In the rows, zero is written as 128.
The rows below fall into families. The same turns and mirrors carry the whole set onto itself and the rows of a family onto each other. For each named row, which other rows are in its family? Write them in the order they are listed.
These 30 rows form 5 families of 6 rows each.
z_464: [110 103 129 136 154 151  94 114 109]
z_419: [104 118 128 119 162 150 113 111 103]
z_354: [ 99  96 117 137 142 147  99 134 110]
z_677: [158 136 128 114 105 121 125 127 154]
z_873: [131 136 166 127 105 107 132 135 135]
z_292: [118 132 168 129 148 151 114 114 145]
z_304: [121 124 169 126 145 151 121 108 109]
z_617: [150 121 168 151 113 133 132 126 128]
z_697: [144 128 145 145  94 103 125 121 135]
z_670: [ 98 108 109 107 140 132  95 138 112]
z_240: [112 122 182 130 126 134 121 136 123]
z_615: [139 123  89 135 120 105 124 126 130]
z_858: [115 118  95 113 151 146 111 138 139]
z_363: [103 120 133 123 163 158 108 126 138]
z_673: [ 95 109 155 119 146 147 102 137 112]
z_228: [146 139 166 124 118 132 121 115 154]
z_78: [148 133 171 127 116 134 139 115 119]
z_612: [124 122 174 155 114 126 122 121 129]
z_89: [142 118 101 132  97 102 114 128 128]
z_210: [143 125  92 106 123 129 121 138 148]
z_920: [127 109 169 146 138 154 109 118 115]
z_309: [141 130  92 115 121 113 140 128 120]
z_115: [157 135 132 120 105 114 149 125 126]
z_375: [116 109  88 131 145 126 100 119 116]
z_646: [119 121  95 105 119 106 107 136 123]
z_882: [156 129 129 146 105 108 139 131 136]
z_930: [102 107 161 151 139 148 109 127 117]
z_713: [135 134 123 115 100  92 125 136 136]
z_638: [119 103  88 127 122 123 101 134 116]
z_769: [114 121  90 114 150 130 123 121 109]

Which other rows belong to the same family as z_873? z_670, z_240, z_673, z_646, z_713
Which other rows belong to the same family as z_309? z_419, z_304, z_78, z_115, z_769
Which other rows belong to the same family as z_363? z_677, z_292, z_858, z_228, z_210
Which other rows belong to the same family as z_697? z_354, z_612, z_89, z_930, z_638

The rows below fall into families. The same turns and mirrors carry the whole set onto itself and the rows of a family onto each other. For each named row, which other rows are in its family? Write them in the order they are listed.
These 16 rows form 4 families of 4 rows each.
z_922: [122 114 105 111 101 141 116 129]
z_793: [154 104 102 146 134 113 145  97]
z_946: [130 127 117 123 103 157 111 113]
z_472: [156 137 110 103 129 141 116 126]
z_274: [127 159 153 130 109 113 125 138]
z_691: [155  99 116 146 115 110 123  93]
z_737: [159 104 113 130 145 111 118  94]
z_536: [118 152 128 107 131 117 150 141]
z_690: [135 122 127 111  90 133 106 116]
z_620: [103 131 126 114 127 105 136 153]
z_791: [125 119 122 167 138  91 143 136]
z_528: [129 131 149 153 159  96 127 109]
z_623: [106 139 147 112 141 126 139 146]
z_540: [149  94 124 157 133 147 126 115]
z_566: [117 110 158 156 155 117 130 121]
z_391: [115 136 151 168 142 111 131 112]

Which other rows belong to the same family as z_528? z_922, z_691, z_623
Which other rows belong to the same family as z_690? z_737, z_620, z_566
Which other rows belong to the same family as z_791? z_472, z_274, z_540

The rows below fall into families. The same turns and mirrors carry the whole set onto itself and the rows of a family onto each other. For each named row, which other rows are in its family? Write them in the order they are listed.
These 32 rows form 4 families of 8 rows each.
z_358: [137 108 124 112 143 143 142  95  99 115]
z_977: [114 128 127 102 103 112 110 154 112 114]
z_145: [136 128 117 163 129 132 153 157 140 112]
z_397: [154 118  95 135 151 138 126 100 128  97]
z_984: [109 109 135 146  89 141 118 141 135 128]
z_389: [117 141 135 102 126 119 114 152 104 109]
z_562: [150 104 128 155 130 127 158 149 139  93]
z_235: [131  98  89 139 137 129 171 126 107  92]
z_136: [141 124  94 152 144 134 127  90 117  95]
z_420: [136  96 134  96 137 131 125 112  99 112]
z_257: [111 133 141 116 106 109 120 150  98 118]
z_760: [127  90  99 133 131 115 160 121  89  87]
z_384: [112 158 100 135 103 121 120 146 128 113]
z_202: [140 143  89 148 139 140 134 104 131 104]
z_328: [101  87 115 131  87 124 115 116 102 104]
z_146: [135 132  94 131 146 142 109  97 121  93]
z_357: [135  80  89 121 130 121 150 119 104  84]
z_878: [120 156  89 126 126 119 112 141 121  91]
z_558: [152 117 105 152 141 120 153 153 138  95]
z_83: [130 151  87 140 119 119 111 143 141  99]
z_181: [121 156  91 150 115 110 121 142 123  98]
z_120: [129 102 133 158  93 137 120 138 152 106]
z_188: [132 101 143 116 134 133 125 100  91 115]
z_976: [130  82 104 128 117 117 164 136 109  79]
z_96: [130 116 135 149 102 129 113 156 150 119]
z_948: [147 122 121 168 143 121 155 146 127 101]
z_970: [112  79 118 118  89 131 109 121 118 108]
z_688: [105  79 107 121  98 138 133 111 101 108]
z_477: [109 124 136  99 106 124 128 136  96 124]
z_683: [120 119 136 165  98 130 111 140 139 119]
z_219: [134 115 139 106 145 142 111 108 103 110]
z_982: [109  81 109 132  81 126 124 124 121  91]

Which other rows belong to the same family as z_760? z_136, z_257, z_328, z_181, z_188, z_948, z_683
Which other rows belong to the same family as z_219? z_389, z_562, z_146, z_878, z_120, z_976, z_982

The rows below fall into families. The same turns and mirrors carry the whole set onto itself and the rows of a family onto each other. For each named row, which other rows are in its family? Write them in the order they are listed.
These 40 rows form 5 families of 8 rows each.
z_846: [149 110 117 117  89 131 124 136 111 128  93 144 124 114 153]
z_154: [ 82 125 137 129 121 112 135 143 140 126 115 136 159 163 146]
z_810: [148 135 123 109 103 135 136 129 110 102  89 156 117 129 121]
z_351: [ 65 152 137 127 110 125 129 129 138 122 131 122 146 125 147]
z_895: [ 94 114 146 138 136 158 121 149 142 142 140 130 146 131 129]
z_244: [ 95 134 137 132 107 148 145 137 137 144 140 119 148 169 134]
z_604: [ 89 149 125 130 123 125 125 120 133 115 108 109 167 129 115]
z_10: [114 154 131 167 156 128 131 144 146 137 135 118 156 139 158]
z_652: [185 118 137 135 117 137 122 139 113 119 108 138 126 129 147]
z_385: [153 137 123 141 131 110 130 128 113 121 112 140  99  82 147]
z_770: [155 125 124 110 102 129 149 122 122 112  81 126 121 128 161]
z_756: [ 96 129 128 164 150 119 125 139 147 139 144 103 142 121 133]
z_468: [148 129 128 109  81 131 140 119 104 107 122 153 114 127 152]
z_473: [ 85 153 130 119 126 134 131 143 147 156 118 125 146 136 120]
z_317: [149 154 104 131 114 127 142 102 134 100 112 129 118 109 175]
z_881: [ 88 126 148 138 127 128 107 130 153 121 145 125 147 131 113]
z_640: [ 86 157 128 141 114 114 125 114 142 146 130 103 144 142 123]
z_148: [104 159 134 145 164 128 118 138 139 132 155 131 132 143 123]
z_98: [154 120 104 134 105 115 147 118 104  98 125 131 121 121 175]
z_751: [ 93 147 131 139 140 122 135 143 155 133 154 101 127 152 142]
z_845: [147 148 119 141 105 135 122 123  98 104 104 148 119  93 149]
z_868: [151 150 125 140 115 135 122  97 127 113 127 137  91  99 141]
z_820: [167 120 123 148 128 127 128 142 125 100 133 163 116 135 169]
z_761: [160 108 133 123 124 138 145 142 112 111 131 148  99 112 162]
z_57: [116 129 142 133 128 127 133 128 143 131 143 117 161 177 160]
z_709: [101 123 132 158 126 126 147 153 147 139 137 131 162 156 126]
z_356: [ 95 114 137 119 127 116 147 156 128 143 136 110 148 156 147]
z_875: [105 134 152 116 152 159 121 135 136 124 124 115 144 133 110]
z_632: [172 144 114 147 128 141 121 119 118  95 128 133 119 101 138]
z_444: [105 115 150 124 145 122 113 150 130 125 138 125 142 160 113]
z_69: [177 102 118 148 119 123 134 125 115 118 135 134 111 123 140]
z_390: [ 74 166 118 141 140 126 144 131 142 122 123 133 145 137 131]
z_569: [ 97 157 140 171 140 127 146 133 135 124 159 125 140 133 126]
z_917: [157 153 108 134 119  98 145 124 128 119 110 141 108 143 175]
z_208: [152 152 112 146  94  99 150 117 105 112 115 134 111 118 152]
z_51: [172 138 134 149 126 133 151 130 103 120 115 137  98 124 158]
z_971: [139 138 112 119 135 120 119 120 123  88 107 137 100  95 131]
z_229: [157 120 133 103 115 125 131 103 107 119 108 139 104 113 149]
z_435: [111 129 155 131 144 126 120 138 127 156 142 134 146 131 105]
z_261: [140 148 107 142  96 135 158 129 121 112 105 125  98 122 174]

Which other rows belong to the same family as z_751? z_473, z_881, z_98, z_845, z_709, z_51, z_229
Which other rows belong to the same family as z_390? z_154, z_652, z_770, z_317, z_148, z_632, z_444
Which other rows belong to the same family as z_604? z_810, z_10, z_820, z_57, z_875, z_917, z_971

The rows below fall into families. The same turns and mirrors carry the whole set onto itself and the rows of a family onto each other. For each named row, which other rows are in its family? Write them in the order they are listed.
These 18 rows form 3 families of 6 rows each.
z_150: [115 116 104 136 117 136 143 134 125]
z_821: [110 119 114 159 150 123 160 147 116]
z_163: [130 148 108 150 184  85 121 136 107]
z_40: [142 134  93 157 173  84 145  96 109]
z_412: [147 140  82 136 133  94 142  83  94]
z_307: [102 141 118 160 166  91 128 150 105]
z_679: [142 142  79 133 140 103 122  89  73]
z_121: [110 129 107 129 124 116  97 133 131]
z_28: [135 165  90 123 134  93 123 118  71]
z_310: [102 117 116 165 162 125 139 148 103]
z_591: [111 132 102 142 118 123 164 138  85]
z_952: [110 112 103 135 120 145 121 134 113]
z_648: [107 156 102 134 114 102 129 134  72]
z_554: [138 135  95 157 184  92 129 103  93]
z_224: [144 121  89 136 155 112 100  94 122]
z_194: [136 138  94 119 138 111  92 119 130]
z_370: [106 132 103 144 124 127 148 138  67]
z_290: [149 125  87 136 147 102 125  85 133]

Which other rows belong to the same family as z_40? z_150, z_821, z_412, z_591, z_290
Which other rows belong to the same family as z_648? z_163, z_307, z_121, z_28, z_194

The rows below fall into families. The same turns and mirrors carry the whole set onto itself and the rows of a family onto each other. For each named row, which other rows are in its family? Write them in the order they are listed.
These 32 rows form 8 families of 4 rows each.
z_655: [126 140 117 147 111 121 137 162 112 136 115 133 144 137 148 137 133 111]
z_999: [112 132 118 121 109 132 134 146  82 140 115 141 128 149 134 130 131 107]
z_548: [126 112 104  82 127 150 165 101 130 128  90  92 147 140 113 145 121 146]
z_48: [146 129 132 129 139 133 127 135  95  88 110 104 121 118 177 162 110 164]
z_724: [125 138 127 141 119 149 165  74 132  90 132 132 115 156 138 107 105 150]
z_902: [121 142 113 119 118 116 131 151 106 133 108 139 138 141 149 130 133  97]
z_264: [123 109 122  90 122 161 159  93 121 125  88 110 142 148 104 148  92 154]
z_739: [124 116 118  98 116 163 171 110 130 132  84 108 127 145 109 163 106 152]
z_425: [134 145 141 144 115 137 155  95 121  85 140 128 111 169 127 113 111 159]
z_816: [122 128 140 154 132 142 174  91 126  84 118 140 116 154 141 116  91 151]
z_273: [128 110 112  98 119 168 158 102 133 140  95 109 141 144 103 151 112 157]
z_701: [135 128 133 148 136 145 171  78 120  86 129 137 126 162 138 110  96 141]
z_103: [128 138 111 122 119 110 127 146 108 145 116 148 140 151 143 123 135 111]
z_806: [138 130 110 128 140 123 114 127  90  98 115  93 130 121 176 145 121 169]
z_897: [132 132 127 139 126 148 167  80 119  93 136 135 123 167 143  96 108 150]
z_839: [139 124 125 116 156 131 108 115 109  96 117  99 134 113 173 147 116 165]
z_583: [115 134  97 137 121 117 150 151 104 147 109 138 146 142 143 129 141 117]
z_56: [120 115 112  94 141 162 160 103 133 129  92  99 134 160 101 147 110 148]
z_641: [131 137 138 155 136 147 148  84 126 102 134 136 108 163 142 101 105 144]
z_693: [130 120 127 158 126 158 177  86 127  94 134 133 115 153 129 119 105 141]
z_332: [149 136 110 123 148 134 121 122  96  93 115  90 144 120 177 145 125 162]
z_892: [125 140 110 134 106 113 131 148 108 144 102 142 152 141 144 128 124 113]
z_352: [132 115  98 131 142 132 117 114  97  82 115  98 134 111 171 151 106 153]
z_232: [113 125 108 100 130 153 153 109 148 121  93  94 157 153 111 160 107 140]
z_579: [130 129 125 158 147 149 164  94 133  89 132 138 121 158 135 106 110 156]
z_162: [155 126 125 124 148 128 124 131  93  90 123  99 137 123 175 156 122 161]
z_395: [148 131 128 116 135 110 117 131  90  93 110 101 143 124 170 155 107 161]
z_874: [156 134 122 110 144 133 112 119  93  89 111 111 127 123 179 148 108 159]
z_955: [132 129 111  79 116 157 162  94 128 136  88 108 141 154 116 154 109 148]
z_629: [128 140 107 129 107 115 149 143 101 145 106 128 135 154 143 116 138 104]
z_394: [113 135 115 134 109 108 149 156 107 137  93 144 141 137 144 137 121 114]
z_249: [131 117 103  95 140 164 150  93 136 136  94 104 140 145 104 152 114 146]

Which other rows belong to the same family as z_897? z_103, z_332, z_249
Which other rows belong to the same family as z_655? z_264, z_693, z_395
Which other rows belong to the same family as z_816? z_48, z_739, z_394
Which other rows belong to the same family as z_273? z_701, z_892, z_162
Which other rows belong to the same family as z_583? z_579, z_874, z_955

